In the rows, zero is written as 100.
These are runs of 6 systems, one row a step. Runs of the same system follow the same rule from any start.
run 1, K607, 11 rows:
99  107  111  134  146  83  110  83  60  94  106  59  94  110  101  121  120  107  71  92
88  78  95  135  112  97  107  126  139  100  72  70  77  58  98  89  92  114  103  127
83  137  93  84  88  56  125  116  105  70  99  99  93  111  93  95  111  152  120  93
61  118  88  98  85  135  106  93  134  97  114  132  112  106  76  119  64  97  85  132
87  129  132  77  97  78  49  103  96  97  132  116  112  104  94  101  98  63  131  69
101  82  112  105  133  121  59  55  108  100  72  138  83  109  121  110  120  92  79  106
144  69  101  83  67  112  94  110  91  102  70  95  91  86  108  54  120  85  140  103
143  82  84  87  84  95  136  81  65  118  106  110  104  132  104  106  95  128  71  97
112  75  88  119  97  135  124  133  99  106  133  59  112  90  70  113  86  70  85  96
75  119  113  120  131  53  104  106  83  115  129  59  76  94  125  108  105  107  85  84
65  98  80  127  127  106  101  108  157  72  57  83  101  79  109  103  111  117  90  114
run 2, K564, 11 rows:
96  74  103  92  101  132  61  97  110  101  103  134  70  86  125  110  130  69  128  112
130  93  86  85  81  104  87  104  82  118  101  126  101  129  142  75  148  86  118  90
141  77  74  103  82  137  122  93  83  123  92  100  133  123  110  83  96  81  68  97
131  91  105  106  102  97  122  115  66  112  117  53  119  82  100  96  75  101  72  66
99  95  105  125  130  91  103  100  97  96  93  51  86  80  104  138  88  153  69  112
80  117  98  125  101  77  110  134  126  84  95  68  79  89  78  102  112  142  126  136
63  133  98  101  93  70  113  101  137  95  101  142  92  125  70  89  91  123  105  118
58  117  107  85  98  120  99  92  130  74  110  144  111  99  68  86  84  56  102  80
79  113  127  74  111  103  56  67  90  100  107  120  91  87  130  90  96  52  108  70
129  71  101  89  102  120  50  75  95  98  70  93  106  99  129  114  129  76  122  104
159  76  95  100  74  96  110  96  57  121  84  94  102  115  109  80  126  96  126  115
run 3, K414:
118  109  82  93  79  116  139  87  65  76  84  80  109  110  87  134  97  145  106  135
80  104  93  107  78  105  113  133  119  135  155  90  96  93  80  119  59  89  99  119
68  117  110  123  149  83  88  101  105  90  131  118  98  127  90  121  124  93  68  67
83  74  97  114  126  119  99  94  136  87  66  99  61  80  122  55  126  80  100  104
108  129  98  68  74  68  99  101  96  92  65  103  121  91  136  69  99  120  130  79
109  116  99  86  72  131  97  64  87  88  80  98  134  116  64  121  68  97  110  137
116  92  131  107  87  91  76  127  81  129  149  113  93  87  67  109  76  74  113  94
116  72  101  113  141  100  84  93  99  96  111  123  69  121  105  136  138  128  69  90
107  67  62  101  92  118  135  127  120  102  97  69  70  93  132  67  134  98  107  105
85  140  78  87  88  67  122  85  99  114  94  79  136  122  131  89  81  113  84  90
84  111  111  112  107  125  96  78  107  80  85  74  139  90  55  110  61  61  89  107
run 4, K798 (11 x 20):
109  114  98  121  116  67  105  139  113  74  95  79  100  117  74  100  136  155  104  94
54  126  100  120  95  111  128  100  126  104  106  106  76  103  77  73  76  106  95  150
81  125  108  56  87  70  77  102  144  85  114  100  117  98  83  90  75  99  112  60
78  116  114  86  115  128  75  42  89  76  97  112  88  126  91  124  107  84  102  121
118  65  107  78  81  91  64  93  114  126  96  110  83  83  117  92  104  54  138  92
144  75  87  82  97  102  114  83  67  94  89  135  96  132  110  105  138  119  97  85
112  63  78  114  80  145  140  115  90  127  112  101  100  75  110  97  79  69  85  109
111  115  94  100  110  75  110  126  77  104  124  67  121  98  131  109  102  121  75  52
73  108  91  161  140  120  105  96  107  91  84  66  106  99  98  120  106  105  71  135
81  128  116  117  95  43  92  128  112  102  81  78  102  74  99  70  97  106  135  102
92  124  107  100  102  95  93  86  122  72  73  138  104  120  65  111  89  153  92  122
run 5, K564 (11 x 20):
115  86  121  88  112  115  105  87  75  94  131  126  65  125  73  66  121  74  87  78
108  53  86  77  109  127  91  89  134  122  110  85  62  89  137  81  95  86  70  81
112  103  74  81  103  88  113  93  94  90  94  28  109  120  131  99  131  98  110  85
102  96  79  120  87  81  131  76  97  134  79  63  120  110  100  117  71  94  100  142
98  89  101  117  96  60  137  127  92  91  107  105  123  83  60  139  84  98  112  81
57  113  109  125  122  104  123  98  84  85  105  137  70  72  111  129  93  120  89  115
73  120  95  102  90  122  66  151  135  87  111  124  100  79  124  104  115  113  122  103
90  153  109  106  102  105  67  90  91  99  92  131  127  144  110  70  127  96  98  106
128  87  120  102  90  126  71  92  116  113  79  118  129  100  72  56  73  64  87  90
141  85  132  71  114  84  86  74  65  87  93  87  86  92  91  81  97  104  94  52
128  59  96  83  101  131  97  76  107  99  93  59  56  87  105  119  95  129  95  129
run 6, K419:
88  77  71  119  94  82  164  97  99  96  95  122  101  112  66  125  107  84  107  115
65  103  96  102  92  87  136  127  97  111  127  150  89  63  118  111  74  96  96  81
61  129  88  110  122  121  86  114  101  69  95  123  116  84  147  136  120  116  90  84
79  138  113  133  98  130  65  113  92  98  74  102  116  89  126  67  115  83  121  135
133  117  123  107  91  82  50  109  110  105  70  127  137  119  83  64  106  106  107  87
143  82  125  92  102  134  99  73  82  82  77  117  97  107  53  74  85  110  80  95
136  86  122  65  91  108  84  103  90  113  139  64  64  88  92  100  66  129  90  89
105  91  81  90  115  103  101  89  117  96  129  38  79  136  93  135  125  120  93  116
72  89  82  114  98  76  135  98  124  131  124  68  72  120  88  79  103  59  109  126
75  91  80  87  109  40  133  89  132  103  95  125  105  99  102  106  97  83  98  61
64  96  90  95  102  116  135  75  84  72  69  127  101  60  125  124  87  79  107  97
run 7, K607, 11 rows:
100  64  66  108  120  117  104  97  140  93  63  75  96  91  134  86  128  87  87  92
98  128  88  97  75  76  147  93  65  99  76  72  113  103  116  66  99  98  125  111
102  101  90  117  92  99  121  103  103  102  90  115  149  91  74  149  55  112  74  99
84  124  131  123  111  100  85  127  68  76  132  87  92  85  72  127  111  92  127  103
83  96  107  117  121  87  59  110  137  121  103  128  61  90  128  110  110  138  89  116
103  111  88  81  86  119  90  122  136  71  89  107  96  123  95  52  138  108  120  96
101  122  104  76  76  108  114  65  89  127  107  126  108  122  105  61  60  90  79  106
128  79  114  79  102  118  77  86  96  87  102  83  138  94  75  117  75  66  86  56
109  85  124  112  126  95  94  63  54  102  101  64  58  93  106  118  113  92  107  120
123  45  75  108  97  74  107  121  142  114  77  83  81  85  109  113  116  123  111  110
84  118  74  102  87  86  165  114  89  86  117  100  90  131  88  85  129  110  114  107
run 8, K419:
63  113  86  123  110  134  135  106  81  62  99  104  77  86  114  119  129  114  110  131
74  134  98  110  79  89  70  142  132  129  117  119  107  92  128  85  91  101  116  115
92  124  99  108  116  111  87  85  108  65  72  137  142  137  84  87  130  84  93  80
111  95  137  99  98  121  79  77  82  115  85  123  89  71  100  52  62  74  90  98
147  86  112  66  102  92  54  99  98  83  92  71  106  96  104  120  107  135  102  63
125  83  94  110  93  135  116  79  78  107  98  60  75  122  83  106  111  108  106  161
115  87  90  96  76  63  107  137  129  143  148  81  93  114  80  92  85  99  105  89
71  94  77  107  132  90  150  74  104  78  105  109  94  130  86  118  113  98  64  81
56  99  99  99  100  102  118  104  114  109  107  85  76  43  134  87  66  72  101  96
80  132  88  91  104  63  80  101  102  73  73  92  128  99  133  132  127  116  130  86
91  102  105  133  86  131  97  92  95  97  66  137  115  94  83  101  101  72  126  154
run 9, K798:
59  120  86  88  121  82  116  62  111  73  73  138  118  110  122  109  109  86  91  72
81  104  101  97  91  126  82  75  95  92  59  124  126  61  131  119  79  66  120  108
139  107  119  93  83  99  53  110  61  105  88  126  129  92  124  127  112  113  125  91
138  77  114  139  99  140  86  130  75  115  110  131  99  106  79  104  118  106  93  126
124  93  111  112  97  105  111  156  96  116  134  98  78  92  96  44  105  112  88  75
95  109  91  103  119  125  118  99  122  87  105  63  88  118  95  63  94  138  48  93
78  125  99  95  102  95  106  83  118  95  93  21  98  97  93  73  77  83  109  114
94  112  110  86  110  39  83  54  114  103  84  75  100  119  80  124  85  108  108  108
88  73  103  98  96  81  114  73  110  83  84  127  84  94  57  138  99  78  137  123
89  86  93  68  79  85  109  110  100  108  124  157  72  88  124  124  102  102  126  86
96  91  66  91  94  151  98  113  114  92  115  142  118  114  128  130  126  91  87  88
run 10, K810, 11 rows:
99  88  85  66  81  142  96  121  118  78  140  108  96  102  82  140  104  109  109  96
74  122  99  96  104  93  78  100  97  129  160  94  82  134  121  103  123  64  103  101
99  74  83  118  129  91  89  91  135  105  74  100  106  117  116  72  130  63  81  74
114  93  109  99  91  91  139  75  65  97  57  86  97  75  115  51  88  80  109  92
130  83  94  84  81  100  98  88  97  106  75  86  126  72  104  144  52  137  92  105
101  120  104  118  95  112  105  127  63  82  131  75  112  102  72  155  109  112  122  123
71  112  106  142  120  85  81  129  130  132  135  129  77  113  96  107  111  106  86  123
78  108  93  103  117  100  111  121  132  67  85  132  85  101  108  50  135  104  94  66
83  121  101  64  85  122  102  58  100  99  79  104  96  92  137  56  68  91  91  99
130  102  107  66  84  101  58  80  105  86  86  65  145  104  86  121  79  90  114  80
121  92  125  123  107  92  90  75  58  109  113  81  93  126  54  123  109  81  115  135
run 11, K414 (11 x 20):
105  108  139  129  129  89  52  92  73  94  100  135  108  110  82  124  129  79  110  98
134  48  96  117  98  121  96  118  108  107  75  140  68  86  111  81  131  111  107  118
129  105  73  69  67  104  132  125  80  103  105  111  110  110  133  89  107  142  98  82
93  119  79  89  89  145  113  86  104  109  126  59  122  124  95  106  66  99  67  114
90  115  129  121  125  81  68  113  106  119  131  54  106  95  82  93  84  69  86  78
103  83  118  128  147  69  82  78  111  80  57  94  77  99  91  101  125  122  89  100
102  78  87  87  77  84  137  116  117  78  63  101  74  69  99  78  106  123  140  110
78  135  86  67  66  84  131  86  92  97  115  123  111  117  101  126  74  117  114  110
69  103  104  96  99  137  82  95  113  103  144  113  111  111  74  130  83  44  99  103
99  96  128  120  131  89  59  102  83  122  116  124  85  104  123  86  133  61  96  79
135  66  83  106  110  119  86  93  110  91  46  109  102  101  133  87  139  122  93  101
run 12, K810, 11 rows:
102  104  67  89  92  119  118  99  116  90  97  46  146  115  101  96  91  76  85  76
88  120  127  122  120  62  106  69  68  115  106  61  109  100  83  105  68  74  89  101
103  68  114  127  132  78  88  107  122  81  66  96  86  65  74  132  100  126  99  100
82  113  102  103  82  95  123  119  84  78  97  117  63  81  106  102  116  133  143  135
81  115  73  84  72  110  88  120  145  112  115  146  120  114  114  119  90  116  101  110
82  132  106  91  101  120  96  100  83  81  126  125  130  128  90  83  118  49  102  67
110  86  127  106  128  106  54  68  99  128  93  113  91  95  118  74  86  66  69  81
156  68  109  95  104  104  87  99  85  78  58  65  92  85  102  78  129  117  116  86
129  90  87  98  67  108  129  90  82  128  98  72  84  110  94  99  80  131  105  156
104  92  77  100  85  89  127  142  126  102  138  85  119  112  60  130  87  115  92  87
46  119  103  119  134  92  128  92  91  93  143  106  70  107  98  117  102  84  74  88

Name the system that made each run.
run 13, 2 rows:
140  105  124  92  100  72  69  113  99  116  108  105  96  125  93  38  115  106  99  65
121  73  104  102  112  137  127  70  101  85  81  91  78  109  62  64  90  105  66  111
 | K798
run 14 (2 x 20):
98  142  116  89  103  57  117  79  49  103  112  88  110  118  110  83  93  97  95  70
98  63  94  99  110  130  77  70  140  95  75  81  103  82  82  137  72  86  84  121
 | K414
run 15, 2 rows:
63  138  109  115  119  96  63  73  131  123  106  73  100  126  109  82  88  87  80  126
113  96  123  112  113  75  68  109  125  79  70  100  121  99  56  65  114  74  117  71
 | K414
run 16 (2 x 20):
122  103  89  93  94  38  109  97  76  103  94  82  125  125  105  114  131  92  128  78
101  61  85  134  100  116  137  87  100  114  73  127  104  84  84  125  79  88  83  135
 | K419
run 17, 2 rows:
76  130  78  127  97  78  132  114  128  91  66  84  137  107  93  72  101  102  102  106
73  134  122  105  103  84  119  80  93  87  84  128  123  85  70  91  47  98  88  88
 | K810
run 18, 2 rows:
85  108  82  135  130  64  125  90  95  93  80  69  94  111  117  134  125  135  89  119
75  108  86  129  79  94  135  133  125  96  78  106  107  76  82  91  85  109  122  134
 | K564
run 19:
83  80  78  97  127  133  135  92  90  76  126  88  71  99  115  134  119  100  73  84
75  108  82  105  90  97  98  119  113  127  112  51  94  73  154  103  98  78  125  115
 | K607
run 20 (2 x 20):
94  104  96  73  61  94  96  130  91  109  129  140  105  79  116  128  95  90  141  86
93  108  84  110  110  127  79  91  86  109  115  141  124  134  130  137  132  83  80  94
 | K810
run 21:
78  117  92  67  86  115  107  93  85  58  96  117  120  75  113  152  84  111  116  80
77  132  113  110  98  118  47  100  89  112  123  108  117  104  116  143  104  73  121  126
 | K810
run 22, 2 rows:
74  104  93  86  96  90  112  119  86  95  143  115  54  97  123  116  134  97  134  98
74  100  64  113  99  126  94  102  132  126  109  133  108  124  141  116  125  86  85  121
 | K564
run 23 (2 x 20):
94  120  102  112  102  173  77  111  86  92  112  96  105  86  129  121  95  120  79  119
107  135  114  124  107  101  52  132  102  113  120  59  117  122  107  72  124  98  102  107
 | K419
run 24, 2 rows:
131  100  77  100  57  131  118  111  68  103  78  89  134  98  114  117  101  108  127  135
130  111  106  115  80  89  108  128  63  132  137  113  128  118  78  123  79  114  88  101
 | K564
run 25:
83  98  101  92  114  64  74  94  108  121  148  82  74  120  108  148  121  84  118  101
83  73  76  121  121  86  111  95  129  96  88  136  86  128  102  103  153  71  107  102
 | K798
run 26:
131  87  117  109  105  80  109  90  56  139  119  57  87  93  110  100  76  100  83  98
108  69  82  117  125  85  103  106  125  91  91  59  105  91  92  160  102  129  81  97
 | K414
run 27:
62  130  98  104  111  64  122  101  100  96  85  142  111  94  133  68  105  92  94  63
84  108  101  99  105  134  83  81  108  70  45  124  133  60  123  109  75  94  98  95
 | K419
